In the data rows, zero lies at 4.5, halfway between 4 and 5.
Here are some points, each followed by its number:
[6 3 4 3 6 4 3 4 5 4 5 5 4 6 4 5 4 4 7 8 4 4 4 3 5 5 4 5 4 6 3 4] 0
[6 5 5 3 6 5 4 5 4 7 6 4 2 6 5 5 4 5 5 4 4 4 4 3 3 3 4 5 4 4 6 4] 1
[8 5 4 2 7 4 5 7 6 6 5 3 2 2 4 4 3 5 5 3 4 5 4 5 4 4 2 5 6 5 5 3] 2
[5 4 5 8 3 3 4 7 5 3 2 6 6 3 7 6 5 6 5 5 4 2 4 3 5 4 3 5 1 3 5 5] 3
[5 4 2 7 4 6 5 6 6 6 3 5 4 1 4 2 5 4 4 2 5 5 4 4 4 6 4 4 4 4 4 6] 4
[6 2 4 4 4 4 6 5 6 3 2 3 4 6 5 4 3 6 5 6 4 5 6 4 3 2 5 3 6 7 4 5] 5
[6 2 5 5 5 4 5 4 4 1 6 3 3 4 4 6 4 5 5 6 3 8 5 6 5 3 4 6 6 9 3 3] 6
[5 4 6 3 4 5 6 5 4 3 4 3 5 3 6 5 5 3 6 7 7 2 6 5 5 6 7 5 5 3 5 5] 7
[5 3 3 5 3 4 4 6 5 6 2 6 6 5 7 4 4 7 4 3 3 5 5 4 1 2 2 2 3 5 4 6] 8
[4 5 5 5 4 5 4 4 4 7 5 4 5 5 5 6 4 5 4 3 4 3 4 4 3 4 4 3 3 3 7 4] 9
[4 3 4 6 4 4 7 6 7 2 3 3 5 5 4 4 3 6 4 4 5 4 7 5 5 3 5 3 7 7 3 4] 10
[4 4 3 2 4 6 2 5 5 6 6 5 3 7 4 5 3 6 4 6 4 5 5 5 2 4 6 3 6 5 6 6] 11
[5 4 5 5 4 5 4 6 4 6 6 3 5 3 7 5 6 4 5 5 5 5 3 5 4 5 5 6 3 4 6 4] 12
[5 4 5 7 6 5 0 3 4 7 2 8 3 4 7 4 5 4 3 4 4 5 2 2 8 4 6 7 8 5 2 3] 13
[7 4 5 4 5 5 3 6 4 4 6 7 2 7 4 4 4 5 6 6 4 4 5 4 5 5 6 6 5 7 4 5] 14
[4 7 6 2 6 3 6 5 5 7 4 2 7 3 5 4 5 4 4 3 5 5 4 6 4 4 3 5 6 4 5 3] 15
[3 6 3 9 6 5 2 6 4 7 5 2 6 2 6 3 6 4 6 3 5 5 4 2 6 6 5 4 1 6 7 5] 16
[3 2 2 5 3 3 4 4 5 4 3 3 7 4 6 5 3 6 4 4 4 4 6 6 2 2 4 1 6 8 4 5] 17
[3 0 3 3 3 4 5 3 7 3 4 7 5 7 0 5 5 2 7 7 3 1 3 3 4 8 5 6 1 2 0 5] 18
[5 3 5 5 4 4 5 6 5 5 4 3 6 2 7 4 6 3 5 4 5 5 4 5 4 5 3 6 3 4 4 4] 19
[5 4 3 3 5 5 3 6 6 3 5 5 3 5 2 4 3 5 6 6 4 3 5 5 5 6 5 4 5 6 4 5] 20
[5 9 7 6 7 4 6 4 4 4 3 3 6 7 0 3 3 5 6 3 2 5 5 4 6 5 6 3 3 4 7 4] 21
[5 3 2 7 5 6 5 5 5 5 5 3 2 2 2 2 4 3 6 4 4 6 5 3 4 6 4 4 3 5 5 5] 22
[2 7 5 8 6 3 5 9 6 4 6 9 3 5 5 4 4 7 3 0 5 4 4 5 7 3 1 7 6 6 1 3] 23
[6 5 5 5 6 5 4 4 4 5 6 4 2 6 3 5 3 5 5 4 3 5 5 4 4 4 4 4 4 5 6 4] 24
[2 4 1 6 6 4 5 4 4 5 7 2 5 2 3 3 5 1 6 3 6 9 5 5 4 5 2 5 4 8 3 5] 25
[5 4 4 3 5 4 4 5 5 4 6 6 5 3 4 6 5 5 6 5 5 2 4 6 5 6 5 6 5 5 4 4] 26
[5 6 6 5 5 5 4 3 3 4 3 4 4 6 6 3 6 3 5 7 6 6 4 1 6 5 7 5 2 1 6 5] 27
[4 5 2 6 3 8 5 1 4 8 0 5 2 1 5 0 5 2 0 1 7 6 7 2 5 3 7 0 9 2 4 8] 28
[4 6 3 3 4 4 4 5 5 4 5 5 6 3 4 5 4 5 5 5 6 1 5 6 5 6 4 4 5 5 5 6] 29
[4 5 2 4 4 4 5 6 5 4 6 5 4 3 3 4 4 5 6 4 5 4 6 6 4 5 4 3 5 7 4 6] 30
[2 6 3 3 5 5 2 4 5 7 6 6 5 5 3 6 3 6 5 4 4 0 5 5 3 5 4 2 5 4 6 5] 31
Which point above is nearest to each new point by angle, seen from the average point of the numbered points? Its number follows each.
[4 2 4 5 4 5 4 6 8 3 5 7 4 5 2 4 4 5 5 5 3 3 3 5 5 8 5 7 4 4 2 4] 18
[5 3 3 3 3 3 5 4 5 4 2 5 7 4 5 4 3 5 5 4 4 2 7 6 3 3 4 1 7 8 2 6] 17
[5 5 5 6 6 4 5 5 6 4 4 2 7 3 3 6 4 5 5 4 4 2 4 4 6 5 5 5 4 4 6 3] 21
[6 4 6 3 3 5 5 6 4 4 6 4 5 5 7 4 6 5 4 6 5 6 4 7 4 6 7 8 4 4 5 4] 12
[7 4 5 3 4 5 6 5 4 3 5 4 3 4 5 4 5 3 6 6 5 4 5 4 5 6 6 6 4 3 4 5] 7
[2 2 5 2 1 4 7 5 7 3 3 6 6 7 4 4 5 5 3 4 4 3 5 6 3 4 5 4 6 3 1 5] 18
[2 4 2 7 6 5 4 3 5 5 5 0 5 2 3 3 5 2 5 5 6 7 5 3 4 5 4 4 4 5 4 4] 25
[1 4 3 6 2 7 0 3 5 7 3 9 6 2 6 3 7 4 1 3 5 5 2 7 5 7 5 5 8 4 3 7] 13
[5 3 4 6 5 5 5 5 6 4 5 2 5 4 3 6 4 5 6 5 4 2 5 5 5 6 6 4 4 5 6 4] 7
[3 5 3 5 5 5 3 5 5 7 5 4 4 4 5 5 4 4 5 5 5 3 4 4 4 5 4 4 4 4 6 5] 31
[7 5 4 4 3 6 6 7 6 3 3 5 4 4 4 3 4 6 4 5 5 3 6 6 4 6 6 3 4 3 6 6] 7
[2 5 5 4 1 5 6 4 4 4 4 4 7 8 6 4 5 6 2 4 4 7 6 6 1 3 6 1 3 3 6 6] 8
[7 7 6 2 4 5 5 7 3 5 6 6 3 6 9 3 6 4 5 6 7 5 5 4 3 4 5 5 2 2 6 7] 27
[5 7 5 3 6 4 5 5 5 4 6 3 5 3 4 4 4 4 5 4 6 5 5 6 5 5 5 4 7 6 6 4] 15
[4 2 3 6 3 4 5 5 5 4 4 1 7 5 6 4 4 6 3 4 3 7 6 7 2 2 6 2 7 9 4 4] 17
[3 8 6 7 7 3 6 9 4 3 7 9 0 9 5 3 4 6 4 1 6 5 6 3 8 2 2 6 6 6 1 4] 23
[0 6 7 9 6 4 8 8 7 3 7 3 5 8 4 6 4 6 3 2 5 3 4 4 6 4 4 7 3 3 3 1] 23
[5 2 5 5 3 6 7 5 7 4 4 5 4 4 2 5 5 4 5 5 4 1 4 3 4 7 5 6 1 0 5 4] 18
[5 4 5 5 5 6 4 6 6 5 6 2 4 4 4 5 4 6 3 4 3 6 3 6 3 5 5 6 4 4 7 3] 12
[3 2 4 4 5 4 2 4 5 6 5 5 4 9 5 5 3 6 5 5 3 4 5 3 3 2 4 4 6 7 2 3] 11
[3 5 4 2 3 5 5 3 4 2 3 5 3 3 4 6 4 6 1 7 4 8 3 4 4 1 0 2 5 1 5 5] 8
[1 7 4 9 6 6 1 4 6 5 0 6 5 6 5 2 4 6 2 7 6 3 4 0 8 6 9 3 7 1 4 5] 13
[6 8 8 3 6 2 8 4 3 6 2 3 8 2 6 3 6 2 5 1 5 7 4 6 6 4 3 7 6 4 4 3] 15
[3 4 4 7 3 4 2 4 6 0 2 5 9 0 3 8 4 8 2 7 1 7 1 8 7 6 1 5 3 5 5 4] 3
[5 8 6 2 5 5 5 3 4 5 4 6 6 6 3 4 4 5 4 4 4 4 5 6 5 6 7 4 6 4 6 5] 21
[5 3 5 4 5 5 5 3 4 4 5 3 4 6 4 6 5 3 6 7 5 3 5 2 4 4 6 5 3 3 5 3] 27
[7 6 6 4 4 5 5 6 4 4 5 4 4 4 5 4 5 5 5 5 5 4 5 6 5 6 7 5 5 4 7 5] 7
[4 4 3 5 5 5 3 3 5 7 6 4 4 4 2 6 3 5 5 3 3 3 4 5 4 5 4 3 5 6 6 4] 31
[9 6 7 7 3 5 6 2 0 4 6 7 5 4 4 6 6 4 6 1 3 3 5 5 7 5 6 5 2 5 7 6] 21
[5 3 4 4 4 6 4 6 6 5 5 4 3 4 5 5 4 6 4 5 4 3 5 6 3 5 5 4 6 4 6 4] 11
[5 1 3 2 4 6 6 3 7 6 4 5 2 5 0 4 3 3 5 4 2 2 4 3 3 5 4 5 4 1 3 3] 18
[6 5 5 3 7 5 5 5 4 6 6 3 2 4 4 3 4 4 5 4 4 7 4 4 4 4 4 5 5 5 5 4] 2
[4 5 3 4 7 5 3 5 5 6 6 4 3 4 3 5 3 4 6 6 5 3 5 3 4 5 3 4 4 4 5 4] 31
[5 6 5 3 5 4 5 5 4 6 5 4 5 3 6 4 6 3 5 4 6 5 4 5 4 5 3 6 4 3 5 4] 15
[9 4 5 1 5 5 4 2 3 5 3 8 2 6 2 4 4 4 4 5 3 5 4 3 5 4 5 5 6 3 3 5] 14
[5 1 5 7 3 3 5 5 5 4 2 3 7 4 7 6 5 5 5 5 3 3 4 4 5 3 5 6 3 6 3 3] 3
[3 4 4 8 4 5 5 5 6 4 4 1 7 2 5 6 5 5 5 4 5 2 5 5 5 6 6 4 3 4 7 4] 16
[1 4 2 7 5 6 0 0 3 6 3 7 5 5 4 4 5 3 4 6 5 5 4 3 6 5 7 3 7 6 2 6] 13
[8 2 7 7 4 3 5 6 3 5 2 3 4 6 9 4 6 5 5 5 4 6 4 2 3 1 5 6 1 5 5 4] 3
[4 3 3 3 3 6 4 3 6 7 4 8 2 6 2 4 5 4 3 3 3 3 4 4 4 6 5 5 6 2 3 5] 18
[6 4 4 4 4 4 4 8 6 3 4 5 5 4 7 3 5 5 6 6 5 4 5 6 5 6 6 6 4 6 4 5] 7
[1 4 6 5 4 3 7 5 6 2 7 6 4 8 3 4 5 4 4 3 5 4 6 5 6 4 5 6 6 6 0 2] 23
[4 5 4 1 5 5 4 5 6 5 5 4 3 4 5 5 4 5 3 6 5 4 4 5 3 4 3 5 7 3 5 4] 11
[3 9 6 1 6 2 5 3 5 5 1 5 9 4 3 4 4 3 4 4 4 3 3 6 6 5 4 4 7 3 3 4] 15
[1 5 6 6 5 5 7 6 6 2 7 2 2 6 4 5 4 6 1 4 6 7 6 5 6 2 6 5 8 4 4 2] 10
[6 5 4 3 5 6 6 6 5 4 6 3 2 3 3 4 3 5 3 5 5 7 5 5 4 4 5 4 6 3 7 4] 2
[2 5 4 7 6 4 5 6 5 2 6 4 3 5 4 4 5 3 6 6 7 5 6 3 6 6 5 5 3 4 3 5] 27
[6 5 4 7 5 5 4 8 4 4 6 5 3 5 6 4 4 7 6 4 5 4 5 5 4 5 5 5 3 6 6 5] 14
[6 7 5 9 3 6 2 5 3 5 3 8 6 5 3 4 5 8 4 2 2 4 4 7 5 7 6 3 2 5 8 7] 21
[4 4 4 7 2 5 4 6 4 4 6 2 7 4 4 6 4 8 3 3 2 8 4 9 3 4 4 4 3 8 7 4] 17
[6 5 5 5 4 5 4 7 4 6 5 5 4 5 7 4 5 5 5 4 5 4 4 5 3 5 4 5 3 4 6 5] 12
[6 7 5 5 6 5 3 5 4 7 2 6 5 5 5 2 5 5 4 3 3 6 4 4 6 6 6 5 6 5 4 5] 13
[6 5 4 3 5 5 3 8 5 4 5 6 3 3 7 4 4 6 5 7 7 3 5 5 4 6 5 5 4 3 6 6] 7
[5 3 4 4 5 4 4 6 5 6 4 4 5 5 6 4 4 5 5 5 4 4 5 4 3 4 4 5 4 5 5 4] 8
[5 6 5 4 6 5 3 3 6 2 2 4 4 6 2 5 3 6 4 8 3 5 3 4 6 5 6 4 6 4 6 4] 21
[2 7 5 2 4 4 4 5 3 5 6 5 6 5 7 4 6 4 4 5 7 5 5 5 4 4 4 4 4 3 5 6] 15
[4 5 3 7 6 4 3 4 4 6 7 2 5 3 3 6 4 5 6 3 4 4 4 5 5 4 4 4 4 8 7 3] 16
[6 4 6 5 1 6 7 3 4 0 3 4 6 2 4 3 6 4 3 6 5 7 5 7 5 7 9 5 5 3 6 6] 7
[5 6 7 4 7 5 0 4 4 8 5 4 4 9 7 3 6 5 4 6 3 9 1 3 3 4 5 7 3 4 5 3] 1
[6 3 5 5 5 4 2 5 3 7 5 4 3 8 7 5 4 6 4 3 2 7 4 4 3 1 4 5 5 9 4 3] 1
[3 6 5 9 3 5 2 3 3 1 5 5 9 6 0 8 4 8 5 4 0 6 3 7 5 7 4 3 0 7 8 5] 21
[4 6 4 3 6 5 3 6 5 5 6 4 4 5 5 5 4 5 5 6 5 4 4 5 4 5 5 4 5 4 6 5] 11
[4 4 4 3 5 5 5 2 4 7 6 3 4 4 2 7 3 4 5 3 4 2 5 5 3 4 4 3 6 4 6 4] 31
[6 8 5 3 5 5 6 5 5 3 2 6 4 4 2 2 4 5 4 3 5 4 6 6 6 6 6 2 7 3 5 7] 21
[5 3 4 4 4 4 6 4 4 7 4 5 6 2 6 2 8 0 5 2 5 8 3 5 4 6 3 8 3 4 2 5] 19
[5 2 4 5 3 5 4 1 2 7 6 8 3 5 2 7 5 2 6 1 3 2 4 4 5 5 3 5 3 5 3 4] 18
[4 3 4 5 5 4 5 4 5 5 7 5 4 5 2 6 5 4 6 3 3 3 3 4 5 6 4 7 3 5 3 3] 18
[5 2 3 5 3 4 7 3 3 5 6 6 4 3 2 6 5 2 7 1 4 1 6 4 5 5 3 5 3 5 3 5] 18
[4 4 3 7 4 7 4 6 4 5 5 4 1 3 6 2 5 4 3 5 7 7 5 3 4 5 6 4 4 2 6 6] 28
[4 5 4 2 7 4 3 4 5 8 6 2 5 3 5 6 3 4 5 4 5 2 4 4 4 3 2 5 6 5 6 2] 15
[5 4 3 9 6 5 3 3 5 7 0 3 5 0 7 0 6 2 4 3 5 5 4 0 7 5 7 4 6 3 3 5] 28
[3 6 4 2 5 3 4 3 4 5 5 5 6 7 3 5 4 4 6 5 5 4 5 4 4 5 4 3 3 5 4 6] 31
